Each row of Y is roughly a mix of the hidden directions of one of a few groups.
Y, 132 rows:
-.33,-.39,.30,-.09,-.14,-.19,-.09,-.33,.20,.17
.04,-.23,-.03,-.41,.02,.46,.18,-.18,-.23,.21
-.19,-.35,.42,-.38,.05,-.06,.04,.24,.17,-.14
-.08,-.39,.10,.09,.07,-.35,.33,.31,.29,-.03
-.32,.06,-.36,-.35,.02,.10,-.29,-.32,-.01,.21
.13,.39,-.43,.29,-.02,.18,.04,-.22,-.26,.12
.13,.33,-.57,.06,-.13,.14,-.12,-.23,-.11,.16
-.09,-.39,.03,-.58,.28,-.08,-.04,-.06,-.03,.08
.21,-.05,-.14,.46,-.16,-.09,-.14,-.45,.24,-.12
.07,.14,.56,-.16,.28,.01,.04,.23,.01,.32
-.23,.01,-.18,-.53,-.05,.11,-.16,-.35,-.22,.14
-.32,-.13,-.22,-.26,-.27,-.12,-.29,.23,.21,.31
-.15,-.23,-.16,.12,-.11,-.11,-.47,-.20,.33,-.30
-.21,-.06,.51,-.22,.02,.26,-.14,-.05,-.05,.38
-.17,-.25,.14,.09,.20,-.27,.51,.24,.23,-.05
.25,-.03,.18,.32,.04,-.06,.34,-.46,-.05,.25
-.29,-.19,-.23,-.55,.02,.13,-.19,-.24,-.08,.07
-.44,.01,-.31,-.18,-.13,-.08,-.38,-.31,.02,-.04
-.19,.30,.29,.26,.13,.13,.08,-.16,.14,.48
.32,.14,.31,.42,.05,-.20,.17,.32,.13,-.09
.21,-.10,.26,.29,-.06,-.25,.46,-.31,.00,.15
-.07,-.44,-.24,-.39,.26,-.20,.18,-.22,-.04,-.05
-.33,-.42,.44,-.21,-.09,-.12,.04,.05,.23,-.01
.06,-.23,.14,.02,.29,.29,.25,-.44,.03,.31
.08,.32,.46,.12,.01,.29,-.25,.33,-.07,.07
.05,.17,.34,.21,.09,.00,.35,.52,-.06,.04
-.44,-.36,-.04,-.37,-.01,-.10,-.23,.14,.01,.24
-.21,-.39,.47,-.38,-.01,-.01,.11,.08,.11,-.08
.23,.23,-.35,-.14,-.13,.31,.04,-.36,-.25,.20
.21,.20,.20,.48,-.31,-.28,-.01,-.24,.11,.08
-.06,.09,.10,.16,.20,.23,.08,-.51,-.32,.30
-.04,-.26,-.35,-.45,.04,.13,-.13,-.04,-.28,-.30
-.03,-.04,-.60,.02,-.12,-.36,.09,.10,.12,-.24
.21,.11,.20,.41,.06,-.20,.16,.51,.08,-.06
.27,.37,-.39,.12,.07,.23,-.02,-.26,-.27,.15
-.25,-.09,-.51,.30,-.20,.12,-.09,-.17,.10,-.28
-.15,-.43,-.10,-.28,.08,.06,-.22,-.45,-.06,.19
-.38,-.10,-.32,-.34,-.09,.09,-.13,-.41,-.07,.14
.16,-.26,-.38,-.22,-.30,-.07,-.29,.18,.24,-.21
-.36,-.13,-.17,-.09,-.17,-.21,-.48,.31,.05,-.10
.03,-.30,-.47,-.26,.03,-.03,.07,-.06,-.21,-.40
-.08,-.26,.38,-.29,.06,-.07,.12,.42,.13,-.28
-.08,-.03,.28,-.20,.17,-.01,.18,.64,-.05,.01
.16,.34,-.48,.07,.03,.14,-.14,-.33,-.24,.15
.19,.45,.25,-.06,.18,.02,.38,.18,-.24,.16
-.12,-.27,.10,-.58,.04,.16,.21,-.02,-.06,.29
-.24,.09,.05,.03,.33,-.10,.40,-.25,.14,.41
-.31,-.05,-.18,.31,-.12,-.11,-.29,-.34,.31,-.23
.05,.36,.23,.58,-.17,.10,-.01,.01,.11,.17
.09,.05,-.46,.23,-.11,-.42,.11,.16,.07,-.29
.04,-.30,-.44,-.32,-.03,-.28,.16,.01,-.01,-.33
.35,.36,-.42,.11,-.07,.20,.03,-.22,-.25,.09
.09,.29,-.36,.41,-.08,.05,-.07,-.34,-.11,.25
.08,.41,-.03,.00,.10,.38,.12,.18,-.44,-.16
.09,-.40,.17,.05,.19,-.19,.46,.12,.17,-.27
-.29,-.17,-.30,-.45,-.06,.11,-.22,-.34,-.07,.09
-.21,-.41,.48,-.28,-.01,-.11,.05,.12,.19,-.09
-.40,-.14,-.35,-.46,-.04,.05,-.22,-.11,-.13,.11
-.04,.29,.34,.42,.08,.00,.16,-.07,.17,.38
.18,.41,-.50,.18,-.03,.16,.02,-.16,-.26,.03
.27,.13,.37,.41,.17,.01,.35,-.21,-.08,.05
-.38,.00,.30,.04,.17,-.29,.22,.44,-.02,-.05
.03,.14,-.14,.37,-.16,-.45,.20,.32,.21,-.05
-.40,.29,-.09,.31,-.19,.19,-.16,-.14,.29,.22
.06,-.04,-.03,-.05,.01,-.25,-.07,.58,.24,-.36
.32,.41,-.38,.35,-.01,.12,.08,.10,-.17,-.03
.06,-.54,.02,-.32,.21,.14,.17,.03,.17,-.29
-.41,.18,-.22,.09,.10,-.09,.29,.21,.30,.32
-.35,.09,-.17,-.50,.05,.23,.02,-.16,-.30,.14
.26,.30,.10,.46,-.23,-.29,-.24,.09,-.03,-.11
.08,.23,-.52,.14,-.25,.01,-.13,-.36,-.06,.18
.16,.44,.28,.47,-.01,.07,.20,.13,-.04,.10
-.12,-.18,-.49,-.17,-.37,-.19,-.14,-.08,.18,-.23
-.13,-.34,.31,-.37,-.08,-.17,.11,.23,.11,-.33
.03,.16,.34,.41,-.03,-.24,.38,-.04,.07,.29
.29,.11,-.01,.08,.01,.06,-.52,.18,-.11,-.42
.24,.35,-.51,.12,-.15,.16,.01,-.22,-.20,.09
-.10,-.15,-.08,-.47,.03,.37,.16,-.29,-.21,.21
-.37,.05,.02,.02,.29,.11,-.35,-.01,-.29,.40
.26,.23,.42,.13,-.02,.30,.10,-.38,-.15,.14
.33,.45,.27,.16,.05,.13,.12,.17,-.34,-.07
-.05,.07,-.27,.36,-.16,-.41,-.10,.27,.21,-.27
.04,-.43,-.01,-.21,.34,.29,.05,-.39,-.09,.05
.26,-.08,-.31,-.15,-.08,.14,-.44,-.24,-.25,-.24
-.22,.21,.08,.35,.13,-.15,-.25,.44,-.02,.26
.02,.16,-.02,.46,-.18,-.19,-.43,.12,.08,-.29
-.03,.33,-.44,-.24,.08,.20,.04,.31,-.17,-.25
-.16,.31,.22,.18,-.23,.33,-.42,.03,.09,.21
.56,-.01,-.10,.42,.06,.01,-.10,-.17,-.08,-.22
-.25,-.18,-.14,-.30,-.12,-.26,-.06,-.30,.31,.34
-.03,-.14,-.20,.12,-.18,-.07,-.24,-.61,.23,-.04
-.11,.20,.37,.21,-.18,-.04,-.23,.10,.39,.34
.10,-.01,-.14,-.24,-.06,-.19,-.09,.55,.20,-.36
.25,-.09,-.03,-.45,.06,.09,-.08,.25,-.38,-.32
-.16,-.25,.44,-.32,.16,.10,.12,.37,.10,-.12
-.07,.20,-.27,-.36,-.17,.25,-.36,-.27,-.23,-.01
.38,.14,.04,.48,.12,.01,.34,-.25,.06,.02
.47,-.03,.13,.18,-.07,.19,-.14,-.48,-.15,.11
-.29,-.33,-.31,-.22,.09,-.29,.17,.14,.22,.27
-.07,.05,.27,-.03,.31,.40,.15,-.26,-.29,.28
.15,.05,.32,.34,.02,-.37,.15,.34,.29,-.05
-.09,-.06,-.32,.13,-.18,-.14,-.33,-.52,.17,-.07
-.56,.01,-.10,.03,.24,-.19,-.04,.24,-.06,.34
.06,-.10,.18,-.39,.09,.30,.36,.20,-.25,.26
-.47,-.13,-.23,-.40,-.13,.00,-.29,-.21,-.02,.07
.25,.01,-.45,-.24,-.22,.14,-.20,-.02,.11,-.39
.05,-.17,-.22,.34,-.16,-.15,-.30,-.36,.32,-.18
.23,.35,.25,.45,.04,-.13,.11,.33,-.04,-.14
.22,.01,.23,.38,-.05,-.23,.50,-.08,.18,.07
-.03,.27,.38,.35,-.14,-.01,-.12,-.01,.28,.38
.08,-.17,-.19,.12,-.26,-.12,-.40,-.48,.18,-.07
-.28,-.01,.27,.12,.49,.11,.28,-.12,-.16,.24
.39,.39,.14,.06,-.01,-.14,.39,.09,-.28,.06
.14,.34,-.56,.06,-.19,.03,.11,-.01,-.21,-.23
.30,.40,-.26,.24,.13,.31,.10,-.05,-.28,.14
.13,-.17,-.24,.18,-.05,.28,-.16,.04,-.31,-.51
.30,.42,-.46,.13,-.02,.14,.08,.07,-.24,-.13
.37,.16,-.16,-.09,-.12,.14,-.15,-.18,-.21,-.51
.28,.21,.33,-.36,.10,.14,-.04,.28,-.36,.02
-.07,-.32,.15,-.29,-.11,.03,.39,-.02,.03,.47
-.13,-.45,-.18,-.49,.17,-.13,-.07,.08,.07,-.19
.32,.40,-.41,.37,.02,.03,.01,.06,-.16,-.05
.29,-.38,.11,-.33,.30,-.24,.20,.07,-.18,-.12
.06,-.16,.03,-.57,.12,.04,-.16,.34,-.17,-.25
.14,.43,.23,.25,-.29,-.16,-.30,.11,-.25,-.02
.02,.19,.27,-.11,-.11,.33,-.05,-.45,-.14,.37
.17,.06,-.26,-.13,.14,.18,.21,.11,-.47,-.39
-.15,-.50,-.18,-.38,-.01,-.21,-.18,-.18,.20,.02
-.14,.07,.52,-.12,.13,.40,.04,-.06,.03,.32
.01,-.07,.03,-.14,-.20,.24,-.42,-.51,-.02,-.20
.30,.37,-.54,.05,-.18,.15,.02,.00,-.15,-.04
-.20,-.33,-.06,-.57,-.02,.13,-.10,-.27,.05,.10

Which row in each list fits none of the groups? There is exactly one, and every other row fits one group, some only roughly.
  Q_417: .25,.38,-.27,.12,.13,.32,.08,-.17,-.36,.11
  Q_720: -.40,-.25,-.21,-.47,.01,.02,-.17,-.24,.13,.03
  Q_392: -.15,-.23,.41,-.43,.07,.01,.26,.31,-.03,-.04
  Q_711: -.23,-.29,-.55,-.25,.16,-.15,.12,.14,.12,-.08
  Q_31: -.11,.26,-.20,-.10,-.20,.06,-.50,.42,-.01,-.04
  Q_992: .12,.09,-.05,-.34,.04,.47,-.13,-.40,-.22,-.07
  Q_379: -.25,-.06,-.12,.28,-.21,-.28,-.11,-.44,.31,.06
  Q_26: -.34,-.36,.32,-.14,-.09,-.24,-.11,.21,.34,-.04
  Q_35: .09,.39,.47,.23,-.08,.14,-.11,.08,.01,.34
  Q_835: -.20,.09,.21,.37,.05,-.20,.14,.05,.49,.25
  Q_349: .01,-.29,-.09,.03,-.21,.00,-.35,-.53,.24,-.06
  Q_92: .13,-.40,-.30,-.23,-.09,-.47,.11,-.16,.03,-.12
  Q_179: .09,.12,.68,.04,-.12,.17,.11,-.06,.05,.22
 => Q_392
  Q_728: -.26,.04,.31,.04,.06,-.26,-.34,.15,.21,.42
  Q_183: .29,-.25,-.10,-.54,.08,.27,-.05,.05,-.22,.08
  Q_167: -.19,-.33,-.26,.01,-.03,-.25,-.28,-.28,.39,-.11
  Q_553: .05,-.32,-.17,-.43,.33,-.09,.15,.20,-.14,-.29
  Q_69: -.23,-.17,-.15,-.21,-.24,-.34,-.09,.28,.34,-.27
  Q_207: -.09,.24,.61,.21,.05,-.05,.15,.28,-.04,.01
  Q_651: -.05,-.01,.33,.24,.24,-.04,.41,.38,.24,.06
  Q_162: -.38,.23,.35,-.35,.05,.23,-.09,.18,-.18,.16
  Q_610: -.33,-.27,-.22,-.28,-.12,-.04,-.14,-.47,.16,.09
  Q_299: -.05,.03,-.17,.46,-.16,-.19,-.08,-.46,.28,-.06
 => Q_728
  Q_953: .22,.22,.13,.20,-.01,-.42,.44,.20,.18,.06
  Q_668: .06,.40,.36,.23,.00,-.08,.22,.06,.15,.40
  Q_467: -.07,-.40,-.18,-.53,.14,.04,-.10,.07,-.10,-.27
  Q_655: .28,.15,.08,.45,.09,-.20,.03,.40,.09,-.27
  Q_976: .35,.09,.19,.17,-.10,.17,.21,-.51,-.03,.23
  Q_219: .41,.05,.03,-.24,.12,.39,.15,.08,-.39,.13
  Q_700: -.17,-.39,.13,-.15,.15,-.09,.44,.14,.29,.21
  Q_466: .10,.08,.07,.52,.02,-.35,.10,.35,.20,-.13
  Q_961: .03,.21,.07,.16,.03,-.06,.31,.64,.03,-.11
  Q_525: .18,-.39,-.26,-.22,-.01,-.01,.28,-.39,.19,-.18
  Q_101: -.30,-.24,.18,-.22,.21,-.08,-.01,.52,.07,-.22
  Q_103: .41,.07,.21,.40,-.14,-.11,-.12,-.34,.18,-.16
  Q_519: -.09,-.29,.40,.28,-.13,-.38,.02,.15,.28,-.09
 => Q_961
  Q_650: -.05,-.01,-.19,.20,-.18,-.34,-.25,.38,.38,-.13
  Q_395: -.07,-.01,-.20,.16,-.16,-.40,-.22,.35,.29,-.29
  Q_472: .07,.34,.32,.42,-.17,-.03,.00,-.08,.14,.37
  Q_812: -.06,.39,.08,.41,-.20,-.10,-.26,.28,-.13,-.24
  Q_745: .13,.03,-.08,.30,-.05,-.36,-.07,.47,.24,-.26
  Q_361: -.36,-.29,-.11,-.53,-.11,.04,-.19,-.20,.06,.05
  Q_436: -.05,-.30,.38,-.11,-.02,-.23,.10,.41,.23,-.26
  Q_496: -.01,-.05,.27,-.19,.14,.30,.08,-.45,-.21,.35
  Q_950: .33,.36,-.47,-.01,.12,.16,.28,.07,-.14,-.02
  Q_579: -.04,.48,.20,.38,-.01,.25,.07,-.07,-.05,.32
  Q_274: .27,.12,.21,.34,.11,-.19,.37,.39,.09,-.01
 => Q_950
  Q_863: -.01,.32,.25,.25,-.11,-.25,.28,.17,.34,.27
  Q_246: .22,.38,.06,.24,-.14,.39,-.14,.08,-.35,-.16
  Q_335: .56,.00,.39,.20,-.21,.02,.05,-.17,-.07,-.07
  Q_334: .41,.12,.00,.36,-.06,.18,-.04,-.48,.01,-.12
  Q_776: .26,-.23,-.37,-.25,.10,.22,.07,-.31,-.05,-.33
  Q_385: .20,.36,.37,.45,-.19,.03,-.10,-.19,-.06,-.08
  Q_540: -.13,-.11,-.14,.28,.12,-.43,.44,.22,.15,-.05
  Q_187: -.12,-.01,-.19,-.47,-.08,.23,-.12,-.38,-.27,.18
  Q_626: .22,.05,.25,.32,.11,-.28,.34,.37,.19,.00
  Q_842: .09,.23,-.40,.19,-.04,-.37,.22,.32,-.13,-.16
 => Q_842
  Q_11: .16,.22,.18,-.18,.13,.29,.15,.40,-.42,.01
  Q_185: .11,.47,-.05,.47,-.13,.11,.26,.13,-.12,-.10
  Q_747: .16,-.07,.20,.46,-.12,-.06,-.38,-.37,.07,-.10
  Q_510: -.04,-.04,-.22,.38,-.09,-.14,.03,-.54,.28,-.02
  Q_746: .28,.39,-.06,.29,-.08,.07,-.38,.00,-.28,-.20
  Q_959: .24,-.18,.01,-.12,.11,.34,.00,-.58,-.15,.08
  Q_698: .36,-.14,.46,.04,.07,.28,.18,-.34,.00,.02
  Q_487: -.25,.02,-.30,-.17,.02,.00,-.49,.40,-.02,-.09
  Q_74: .14,.08,.19,.46,.16,-.20,.21,.41,.10,-.20
  Q_206: .19,.38,.44,.22,.13,.35,.01,-.09,-.14,.06
  Q_78: -.35,-.33,-.06,-.52,.04,.22,-.01,-.16,.05,.11
 => Q_747
  Q_554: .31,.04,.46,.32,.09,.12,.37,-.04,.15,.09
  Q_731: -.44,-.13,-.12,-.40,.10,.14,-.35,.17,-.11,.14
  Q_178: .05,.05,-.04,.45,-.27,-.26,-.29,-.31,.25,-.12
  Q_480: -.45,.01,.16,-.07,-.05,-.27,-.05,.50,.09,.16
  Q_811: .05,-.06,.38,.34,.08,-.12,.41,-.12,.11,.34
  Q_312: .05,-.24,.03,-.58,.29,.09,-.03,.11,-.25,-.17
  Q_830: .06,-.17,-.30,.23,-.16,.14,.04,-.48,.06,-.37
  Q_125: .08,.38,.25,.44,-.10,.00,.17,-.19,.06,.33
  Q_662: .30,.36,-.28,-.03,.03,.40,.16,-.03,-.33,.05
  Q_29: .16,-.09,.24,.00,.00,.20,.14,-.55,-.13,.36
  Q_147: -.11,.07,.29,.27,.21,-.18,.58,.04,.10,.02
  Q_600: -.17,-.29,.38,.10,.13,-.28,.34,.22,.09,.27
  Q_813: -.03,-.32,-.11,-.04,-.07,-.03,-.22,-.55,.35,-.03
  Q_372: -.04,-.32,-.42,-.33,-.08,-.20,.01,-.41,-.03,-.03
  Q_100: -.28,.06,.14,.33,-.16,-.08,-.12,-.09,.50,.30
 => Q_830
  Q_748: .02,-.04,.03,-.05,.23,.06,.53,.37,-.33,-.06
  Q_247: -.09,.17,.27,.45,.10,.25,.03,-.30,.03,.35
  Q_735: .18,.36,-.44,.46,-.12,-.13,-.05,-.01,.01,.03
  Q_557: .06,.43,.10,.56,-.05,.03,.20,-.09,.03,.17
  Q_819: .33,-.05,.17,.00,-.04,.25,.10,-.58,-.02,.19
  Q_221: .23,-.04,.45,.27,.34,.34,.15,.06,.06,.07
  Q_607: .22,-.30,.07,-.19,.08,.25,.21,-.54,-.03,.05
  Q_789: -.04,-.01,-.53,-.14,.05,.05,-.45,.01,-.22,-.21
  Q_356: -.19,.02,.29,.45,.00,.03,-.14,-.11,.37,.32
  Q_7: -.08,.35,.16,.50,-.01,.29,-.07,-.19,-.05,.25
  Q_645: .22,.39,-.05,.35,-.26,-.22,.06,.22,.04,-.32
 => Q_748
  Q_909: .06,-.15,-.20,-.01,-.19,.14,-.24,-.64,.07,.01
  Q_648: -.47,-.04,.13,-.30,.16,.09,-.13,.42,.06,.21
  Q_788: .30,.12,.26,.28,-.06,.01,-.26,.46,.03,-.25
  Q_8: -.09,-.02,.30,.25,.23,-.09,.47,-.29,.03,.26
  Q_528: .20,.47,.30,.37,-.06,.20,.03,.16,-.15,.08
  Q_176: .14,.49,-.29,.41,-.04,.05,-.03,.07,-.21,.18
  Q_923: -.13,.05,-.22,.02,-.09,-.31,-.11,.56,.12,-.29
  Q_215: -.12,-.35,.36,.17,-.03,-.40,-.13,.11,.33,.00
  Q_757: -.34,-.22,-.11,-.09,.02,-.29,-.31,.39,.24,-.16
  Q_929: .24,.35,-.20,.21,-.08,.04,-.39,.06,-.35,-.23
  Q_638: .51,.25,-.08,.48,.05,-.08,.15,.06,-.11,-.01
 => Q_176
  Q_679: -.16,-.32,.55,.26,.05,-.22,.10,.00,.19,.05
  Q_513: -.24,-.24,-.18,.17,-.24,-.14,-.14,-.46,.34,.04
  Q_955: -.19,-.29,.49,.12,.23,.07,.00,-.26,-.01,.32
  Q_229: .11,.10,.18,.01,.23,.04,.07,.65,-.12,-.20
  Q_91: -.38,-.39,.01,-.39,.03,-.06,.12,.26,.16,.20
  Q_501: -.14,-.31,-.36,-.07,-.01,-.40,-.10,-.33,.14,-.24
  Q_166: -.34,-.21,-.18,-.50,.10,.08,.19,.09,-.10,.29
  Q_826: -.07,.22,-.33,.55,-.20,-.22,-.02,-.12,.09,.15
  Q_806: .12,-.05,-.64,.15,-.04,-.27,.04,.09,.07,-.25
  Q_905: .20,.09,.01,-.19,-.05,.25,-.55,-.18,-.20,-.27
  Q_428: .03,.01,-.13,-.43,-.08,.38,-.39,-.22,-.19,-.10
  Q_722: .03,.24,-.47,.48,-.14,-.18,-.09,-.14,.06,.06
 => Q_501
  Q_733: -.13,-.30,-.06,.00,-.28,-.15,-.42,-.31,.29,-.15
  Q_823: .28,.38,-.49,.32,-.10,-.07,-.11,.03,-.07,-.01
  Q_109: .11,.21,.16,-.14,.41,.08,.34,-.15,-.37,.22
  Q_319: -.13,.37,.02,-.23,-.14,.38,-.42,-.02,-.10,.20
  Q_755: -.29,.30,.23,.42,.03,.00,-.30,-.10,.19,.24
  Q_43: -.11,-.43,-.35,-.39,.09,-.07,-.01,.05,.04,-.32
  Q_591: .14,-.22,.10,.13,-.26,.23,-.51,-.18,.04,-.29
  Q_36: -.09,-.10,.29,-.20,.14,-.01,.30,.58,.00,.11
  Q_474: .09,-.11,.45,.03,.19,.03,.52,-.02,.06,-.24
  Q_803: .48,-.04,-.09,.01,.01,.16,-.03,-.32,-.24,-.41
 => Q_755
